In the rows, zero is written as 128.
One turn sends every row of this set to another row. A few are shown first. Where does it send the rows asked after them?
dup: [129 141 126 131 145  91 124 125  85 109 143 115 109 148 150  94  97 119
 122 139 124 130 103 137 142 157 121  90 131]
Zetes: [142 120 121 159 123  93 139 142 137 150 131 143 109 178 180 114 134 102
 133 141 142 138 105 106 146 126 126 139 131]
nera: [126  98  93 131 136 101 127 139  98 121 157 115 142 116 144  96 116 121
 153 115 109 113 124 131 141 158 145 141 122]
Vini: [137 167 130 108  91 133 143 163 101 163 139 135 138 124 142 107 120 143
 158 114 116 112 103 151 122 131 130 132 139]
mezal: [141 162 138  92 116 132 116 148 120 162 149 135 138 117 139 101 138 151
 164 126 122  97  99 149 110 139 131 135 138]
fuzut: [137 121 128 111 137  76 128 126  88  97 147 122 113 137 160 108 108 113
 126 133 139 127 100 134 136 143 140 115 149]
dus: [134 109  96 147 145 100 110 140  96 124 167 131 140 121 133  93 128 124
 161 113 110 107 114 132 158 152 131 134 117]
vate: [130 136 135 127 151  70 113 123  92 108 148 130 112 137 133 104 120 118
 140 136 144 120  82 131 150 152 126 107 128]
gimig: [119 128 113 127 131  92 138 115 133 162 146 102  96 144 144 124 132 102
 136 131 158 128 114 105 123 151  84 138 109]
Vifaf: [173 145 150 144 106 155 142 167 112 170 153 138 137 151 144 113 131 133
 156 117 128 110  85 120 144 138 106 122 147]
ranug: [153 131 145  97 122 170 142 132 122 165 147 121 136 135 136 110 146 136
 151 126 149  99 100 109 110 164 116 137 139]
bemar: [114 128 104 139 138  87 133 108 130 166 155 111  93 142 143 127 124 120
 135 146 159 130 109 112 121 134 101 144 116]
mon: [138 133 123 148 133 155 141 152 125 188 142 113 116 147 156 132 139 132
 126 115 128 141 102 127 124 116 124 147 115]
Lizut: [108 123 131 121 155 110 127 132  91 112 149 133 117 158 168 116 136 125
 139 162 101 156 109 131 128 142 126 123 150]
Gefoz: [119 137 138 136 150  95 113 135  82 119 171 122 110 146 134 123 131 122
 150 157  98 141 101 141 137 145  86 123 144]
podi: [147 119 105 169 116  94 147 139 125 146 147 143 108 171 172 117 113 115
 141 155 143 141 103 107 149 119 121 137 146]
lof: [105 118 136 119 135  91 145 133  83 110 149 130 122 139 133 132 138 111
 162 153 122 152  98 122 136 155 113 135 146]
fev: [119 116  90 150 143 112 119 140  95 131 151 124 136 133 143  86 118 128
 142 118  99 118 124 138 150 156 142 128 110]
mekos: [154 113 125 114 134 168 139 130 127 160 153 104 125 131 132 123 149 128
 145 132 150 115 113 108 107 156 110 155 131]
fupe: [170 125 113 140 130 122 116 123 122 131 167 127 104 172 160  96 128 103
 132 152 142 108 128 106 134 151  75 132 149]
Vuvaz: [121 130 118 124 131  90 140 114 129 165 141 105  98 141 144 125 131 103
 136 131 160 122 115 105 122 147  81 133 108]
fidib: [138 147 145 121 123 150 136 149 121 194 143 122 120 141 160 125 138 146
 124 106 128 120  96 132 114 121 129 137 124]
Vifib: [172 127 119 135 129 122 117 122 117 133 160 127 106 173 160  96 129 104
 131 157 142 103 131 108 131 147  74 126 149]
nizi: [180 125 130 161 126 163 137 163 122 158 158 130 135 153 140 115 141 124
 160 130 133 121  91 112 147 137  99 134 143]
par: [148 155 140  88 114 131 117 134 115 154 147 132 138 121 129 107 130 155
 160 116 114  98 104 148 110 147 130 129 130]
vif: [157 122 102 140 135 124 126 109 122 132 167 124 107 165 152  96 117 117
 142 173 148 114 123 103 128 156  84 125 148]
nunu: [156 154 138 105 110 142 133 149 114 143 138 153 152 137 144  93 124 153
 173 120 110 109  95 136 130 150 130 105 136]
dapil: [139 162 133 105  96 125 143 153 102 160 135 141 138 128 140 115 118 149
 156 101 112 119 100 148 127 129 135 122 126]
Bom: [147 120 126 156 122  90 139 143 134 152 123 144 113 177 181 115 134 104
 134 145 141 135 104 106 143 122 127 135 134]
poro: [141 166 132 108 112 149 137 156 113 153 137 149 149 131 143  88 130 148
 175 128 120 109  96 135 128 152 126 109 137]

Vifib turns into Vuvaz
Vifaf turns into ranug
dup turns into vate
Now find these:
lof turns into Lizut
fupe turns into gimig
nizi turns into mekos
bemar turns into podi
nera turns into fev
Vini turns into poro
nunu turns into par

